In the rows, 128 means zero.
The rows of Y fall into several groups, and each row is roughly a mix of its group's hidden directions.
Y (124 x 13):
[[159  63 138 147  99 118 114 126  80 145 127 140 127]
 [126  95 129 155  88 123 121 191 110 141 137 142  92]
 [156 110 111 193  96 130 117 124 102 155 150 148 104]
 [ 95 134 145  68 101 114  92 157 142 161 126 115 125]
 [130 168 132 126 177 122 139  74 135 141  95 120 160]
 [105 101 128 135  61 111 126 178 133 148 133 136 108]
 [132 144 147  89  96 105 105 165 186 147 126 136 117]
 [133 162 142 113 188 152 130  70 127 135 145 122 124]
 [122 156 103 104 122 161 120 161 189 143 148 147 153]
 [152  70 133 140  97 141 114 127  91 122 164 123  89]
 [103 108 130 140  74 121 123 184 132 137 150 135  89]
 [157 138 105 135 124 136 104 104 119 152 109  54 146]
 [ 71 136 121  59 130 122 117 121 152 105 129 120 133]
 [115 183 144 131 184 141 146  84 118 111 130 117 136]
 [136 164 117 122 118 124 114  98 119 161 117  55 140]
 [140 174 161  71  92 128 138 145 159 141 124 121 137]
 [123  94 105 194 151 128 142  99  87 113 130 130 127]
 [137 159 122 155 108 110 200 104 132 110 142 153 123]
 [110 166 142  55 106 130 128 147 156 141 143 136 113]
 [129 110 156 153 142  98 138 140 161  77 109 124 177]
 [128 122 153 148 147  90 133 117 154  93 118  95 187]
 [133 144 117 122 108 115 126  94 129 159 121  51 148]
 [123 150  95  98 123 135 116 112  98 164 153 161  76]
 [134  86 120 123  83 138 112 180 129 153 149 139  91]
 [133 102 165 139 145  94 130  91  83 126  82 123 108]
 [117 130 170 150 171 125 131 123 129 107 136  93 188]
 [139  62 137 144  76  96 109 130 108 137 131 140 130]
 [129  84 131 132  86 136 109 154 123 140 170 132  75]
 [103 134 111 102 114 143 136 117 104 168 162 161  75]
 [138 102 169 141 147  83 135  92  83 131  99 132 112]
 [ 90 135  98 141 121 126 162 105 124  99 168 163  88]
 [ 72 125  93 130 114 124 130 114 125  97 165 154  86]
 [103 190 125 127 174 123 131 123 181 121 124 128 125]
 [149 118 151 153 145 108 126 142 154  81 101 112 183]
 [175  99 153 120 122 144 137 140 131 127 121  93 191]
 [ 81 142  82 119 138 101 162 111 119 115 158 161 110]
 [161 105 144 180 116 134 121 106 130 175 102 165 119]
 [123 175 108 109 162 174 140 128 155 114 146 103  92]
 [128 126 143 119 150 139 132 159 119 104 142 209 113]
 [100 126 104 160 131 114 183  95  90 124 153 150 110]
 [100  99 100 120  86 142 146 116 127 166 145 130  73]
 [135 100 162 156 152 102 135  80  89 140  97 117 108]
 [ 76 142 119  72 141 134 103 112 172 141 112 130 128]
 [ 97 135 133  67 151 123 133 126 137  90  97  95 153]
 [107 154  90 111 105 170 117 162 170 122 164 128 133]
 [136 140 114 169 108 137 157 110 153  74 152 156  98]
 [ 98 184 134  96 162 156 131 135 163 133 158 134 112]
 [121 143 137 129 111 105 136 101 141 144 120  51 164]
 [138 104 163 138 154  91 136  93  82 122  85 114 118]
 [124 149 105 112 114 164 127 155 190 141 157 148 156]
 [138  77 134 151  92 125 109 165 109 141 152 140  83]
 [172 126 140 192 111 152 135 144 126 156 143 156 109]
 [156  61 141 152 101 106 108 124  89 141 129 143 127]
 [135 103 151 142 151  85 141  91  72 115 112 105 118]
 [160 142 133 137 188 146 135  72 100 131 113 117 136]
 [ 90 131  93  77 130 126 107 122 128 100  93  91 147]
 [142  69 135 117  74 119 121 111  97 163 126 130 141]
 [152 159 158  72 113 123 117 159 170 154 116 124 139]
 [133 160 150  68 104 131 115 156 178 139 133 135 115]
 [127 149 103 116 112 162 126 159 186 142 164 149 154]
 [174 120 138 127 143 131  78 157 171 125  96 113 153]
 [ 95 119 102 103 120 126 124 119  94  77 116  74 130]
 [143  90 110 205 149 127 134 109 109 109 124 132 126]
 [104 101 132 117 126 123 149 143 133 114 153 203  98]
 [ 85 140 124  66 154 122 114 117 145 113  91 104 137]
 [125 105 121 177 150 147 164  93  75 125 143 133 114]
 [116 109  94 184 150 124 156  94  88 103 137 137 129]
 [151 165 164  64 119 141 130 149 152 155 121 120 138]
 [ 80 138 120  76 148 128 124 120 124  89 113  81 125]
 [112  84 140 130  67 100 112 166 127 147 141 151 124]
 [127 157  99 114 118 163 130 168 177 129 170 134 151]
 [ 90 183 122 141 144 103 138 138 176  92 116 122 134]
 [130 150  96 121  97 169 116 169 176 136 148 149 144]
 [132 146  91 116 140 148 102 124  96 149 140 169  71]
 [130 173 139  52 119 130 122 148 155 135 121 123 145]
 [121 156 150 168 161 117 148  94  84  90 115 116 141]
 [ 95 130 122 144  71 115 119 131 162  94 151 145  89]
 [138 149 163  77 100 116 117 162 168 165 124 128 122]
 [120 173 153 107 183 153 140  93 108 117 144 134 153]
 [127 101 159 147 145  93 126  81  84 139  96 123 101]
 [142 153 132 145 182 121 137  74 115 101 105 116 158]
 [114 188 122 110 168 148 152  94 141 105 120 105 146]
 [144 142 152 145 149 102 120 128 146  94 105  90 188]
 [115 173 131 105 157 144 149  70 129 104 127 103 154]
 [151  96 131 175 101 100 118 102 102 162 135 167 115]
 [125  81 120 188 152 149 124 106  85 121 135 124 113]
 [145 142 135 124 120 136 125 108 120 157 123  50 166]
 [137 119 161 153 146 116 132 137 150  93 107  93 188]
 [ 94 128 129  81 151 119 133 115 114  85 100  79 139]
 [164 126 150 177 120 140 137 132 147 172 152 175 118]
 [114 118 172 136 137 108 153 122 148 112 135  90 191]
 [119  85 104 178 165 135 121 106  78 123 124 120 135]
 [123  72 150 112  72 110 112 119 104 144 153 144 141]
 [130 119 120 128 145 141 120 155 121 105 133 208  93]
 [ 96 140 125 146  93 125 181 102 111 117 163 149  92]
 [136 109 154 153 142 103 135 134 158  86 108 103 185]
 [132  98 156 155 135 103 129  87  76 127  96 117  98]
 [ 99 140 130 132  98 146 162 109 126 107 171 154  75]
 [148 105 165 146 143 136 137 141 140 104 118  93 194]
 [125 150 105 114 107 159 128 163 182 136 169 152 149]
 [142 136  80 106 104 142 112 113 106 168 133 139  73]
 [135 144 170 131 124  98 145 149 159  88 104 119 180]
 [164  68 133 118 105 151 116 117  80 139 153 128 114]
 [ 95 142 112  63 146 106 127 136 130  90 126  99 153]
 [110 193 118 155 168 127 151 143 148 113  97 115 122]
 [155  68 142 115  97 133 118 114  77 151 138 138 143]
 [119  81 147 125  67 113 123 125 103 174 137 137 121]
 [156 109 143 149 154 116 119 124 140  98 113  91 193]
 [129 103 157 162 157 119 131 143 152  79 112 119 178]
 [125 168 107 123 150 121 149  89 151 101  89 100 165]
 [176  97 166 139 157 139 113 149 131 179 110 119 129]
 [ 82 126 125  82 151 121 117  98 122 107  89  87 126]
 [134 153 159 126 123 119 136 119 135 134 117  60 182]
 [ 76 135  90  91 124 117  98 119 106 103 126  92 105]
 [132 180 109 108 166 157 156  99 135 128  97 101 148]
 [142 103 123 191 145 150 144  97  83 106 124 116 136]
 [133 101 151 138 131  90 130 102  66 105  94 114 110]
 [108 114 136 124 146 135 138 149 122 110 151 207 100]
 [130 137 163 138 136 100 138 125 151 103 115  85 191]
 [167 131 144 159 126 134 131 137 163 179 137 180 139]
 [171 125 136 123 138 109  90 161 174 138  93 118 160]
 [126  99 110 123  84 114 113 179 162 169 118 142 111]
 [ 93 148 104 120 122 116 176 110 126 118 167 167  91]
 [146 110 160 161 158 107 140  95  81 131  97 105 107]]

In each list below, two rows fit none of the groups, and each other row fits one group, some only roughly. Which are they? Name them in the order they come.
- z_5: [149 139 113 196 149 128 125  94 104 124 144 160 153]
- z_553: [114 117 100 180 127 146 139  92  98  73 138 127 124]
- z_406: [102 183 129 127 153 133 119 143 172 115 113  81 145]
- z_288: [ 88 122  95 125 115 127 128 109 116 153 145 141  57]
- z_326: [147 120 103 179 158 138 143 100  92  95 110 117 161]
- z_442: [129 141 182 147 159 135 127 150 130 110 119 101 187]
- z_374: [178 107 143 189 115 128 164 115 114 134 143 138 151]
- z_49: [ 78 191 140 128 143 120 139 148 164 101 138 135 134]
- z_688: [110 108 133 125 119 144 144 164 133 115 137 199  88]
- z_880: [101 170 152 133 163 103 134  71 145 117 126 132 157]
- z_550: [163  70 140 146 114 120 115 121  71 106 134 135 144]
- z_140: [123 131 116 150 133 144 169 108 133 107 169 170  77]
- z_83: [148 101 149 179 119 114 137 103 108 170 149 161 101]
- z_684: [159 120 162 100 157 148 102 151 122 169 100  97 154]
 : z_5; z_406
- z_3: [ 91 161 109 131  91 101 181 103 109 114 147 139 120]
- z_755: [146 107  94 193 164 112 149 107 115 108 122 143 140]
- z_104: [121 186 100 124  94 167 141 139 163 142 142 144 150]
- z_780: [115  94 152 154  90 109 109 165 101 144 156 156  98]
- z_656: [ 88 199 141 121 163 131 145 143 154 120 132 135 138]
- z_793: [123 164 139 122 169 140 152  67  98 131 116 109 152]
- z_976: [152  62 127 123  87 102 107 115 123 161 117 139 145]
- z_690: [161 118 145 203 130 140 135 117 117 164 123 129 102]
- z_560: [ 95 154  97 133 107 116 175 100 126  90 158 155 111]
- z_265: [ 73 142 115 104 105 145 126 118 127 109 171 150  83]
- z_670: [114 127  83 112 129 158 115 172 180 134 157 146 142]
- z_831: [ 70 135 102 127 101 126 150 105 105  92 160 139 101]
 : z_104; z_670
- z_744: [119  95 132 143  72 125 114 165 130 144 147 120  75]
- z_824: [163 124 150 127 118  97 141 146 156  93  99 116 185]
- z_457: [145 100 134 100 118 138 138 157 120 125 142 204 105]
- z_435: [140  80 156 119 104 142 115 134  81 157 166 150 113]
- z_848: [ 86 198 133 126 152 135 147 138 158 105 139 118 120]
- z_647: [154  66 112 179 135 127 144  96 101 125 137 127 121]
- z_750: [ 89 135 122  59 133 119 119 129 150 102  97 127 159]
- z_9: [131 170 130  99 172 164 145  76 129 121 141 107 134]
- z_661: [140 147  95 148 137 129 116 140 146 133 105  50 145]
- z_522: [160 121 127 195 109 135 128 137  87 142 141 137  91]
 : z_647; z_661
- z_699: [122 132  81 105 108 134 110 139 124 153 158 153  67]
- z_275: [126 106  85 118 108 153 123 115 115 170 147 147  71]
- z_712: [109 157 110 138 116 132 184  92 119  88 156 152 110]
- z_808: [170 105 152 134 156 120 107 149 125 175  94 106 161]
- z_974: [152 161 153  76 128 111 139 149 147 177 111 126 152]
- z_57: [167 164 131 129 178 141 153  88 110  91 123 142 130]
- z_990: [ 94 182 142 102 153 121 135  94 146  93 139 114 158]
- z_667: [122 116  88 123  99 161 122 127 109 160 131 148  66]
- z_465: [114 173 128  93 156 181 152 108 124 141 151 110 107]
- z_786: [116 190 111  99 166 159 147 134 161 144 110 129 129]
- z_187: [ 82 191 129 126 146 127 139 149 175 124 136 129 112]
 : z_699; z_57
- z_373: [112 104 137 110  87 150 122 147 131 154 176 135  77]
- z_65: [121 184 105 120 170 129 134 119 177 140  97 113 116]
- z_284: [176 133 157  94 146 137  99 160 166 155 105 119 142]
- z_503: [146 109 147  98 164 150  85 147 113 164 102  98 152]
- z_155: [105 118 105 127 149 151 161 135 120 123 141 202 103]
- z_728: [118 117  92 187 131 126 138  98 120  70 133 132 136]
- z_674: [ 81 146 106  71 157 122 122 124 149 111 140  91 138]
- z_17: [154  61 123 111  90 135 119 102 100 159 129 126 118]
- z_794: [ 96 144 113  74 163 137 135 126 143 105 123  76 144]
- z_745: [116 173 146 103 164 140 152  86 113 133 111 124 174]
- z_262: [106 188 130 147 166 153 144 142 141 128 133 113  82]
- z_853: [148  69 140 123  89 105 112 133  95 146 121 152 163]
- z_508: [106 126  98 128 141 142 124 170 119 118 135 196  94]
- z_353: [109 156 114  86 106 122 140 127 121 151 156 177  83]
 : z_155; z_508
- z_91: [101 119 115 106  82 114 114 183 163 151 127 156 131]
- z_447: [117 172 134 130 163 126 146 105 119  88 100 115 181]
- z_852: [148 124 107 116  99 132 112 117 116 143 114 173  59]
- z_278: [126 108  80 165 177 134 122 105  96  98 123 124 151]
- z_417: [104 163  97 137 110 115 180  96 121  86 140 149 133]
- z_178: [145 140 177  76 113 132 117 152 141 181 120 120 125]
- z_236: [ 97 135  95  80 139 143 131 128 136  90 117  79 155]
- z_205: [ 94  95 123 179 160 139 143  99  97  92 122 140 125]
- z_654: [ 96 198 128 122 156 116 141 136 157 107 111 122 156]
- z_277: [121 176 133 122 179 136 144  99 112  85 120 121 161]
- z_415: [120 181 119 103 171 165 138 125 164 149 123 109 106]
- z_758: [163  75 110 155  95 109 112 171 116 134 108 135 111]
 : z_852; z_205
- z_747: [109 131  85 125  99 138 124 116 121 159 127 147  58]
- z_208: [ 93 187 145 127 167 116 130 141 156 101 106 124 101]
- z_975: [116 154 102 132 129 188 121 144 182 154 145 114 126]
- z_351: [125  72 159 140  90 120 113 135  80 127 160 143 124]
- z_202: [162 120 146 151  98 110 145 129 141 147 174 184 139]
- z_884: [130  97 124 116 119 147 145 158 127 113 135 198  88]
- z_136: [107 142 107 125 102 148 132 115  84 175 133 151  79]
- z_316: [118 164 108  90 103 137 133 130 108 164 145 158  77]
- z_891: [151 103 171 161 138  98 143 106  76 122 122 129  98]
- z_243: [129 162 148 133 140 121 120 106 123 139 119  57 173]
- z_191: [129  98 154 149 115  91 123 102  68 121 111 136  93]
- z_687: [119 133 131  97 124 146 136 144 112 140 160 199  91]
 : z_208; z_136
- z_368: [179 120 139 175 132 118 151 147 135 129 144 184 134]
- z_792: [159  58 129 126  92 119 119 109  94 150 120 129 141]
- z_724: [110 147 134 147 130 129 123 102 127 150 119  46 148]
- z_638: [125 148 145 143 129 124 132 108 127 145 112  46 159]
- z_102: [143  75 154 120  98 117  98 116 107 160 164 148 104]
- z_676: [119  87 158 130  96 126 106 135 110 156 177 149  92]
- z_569: [ 83 191 122 116 145 133 148 163 157 104 131 122 128]
- z_462: [122 184 117 109 177 157 132 111 170 141 132 119 110]
- z_151: [151 158 167  85 105 120 144 153 169 166 129 139 119]
- z_163: [145 104 150 157 135 141 146 119 146  81 100  98 178]
- z_120: [140 138 134 143 150 136 112 106 116 139 124  54 173]
- z_994: [123 132 154  89  83 134  77 165 152 142 119 105 127]
 : z_368; z_163
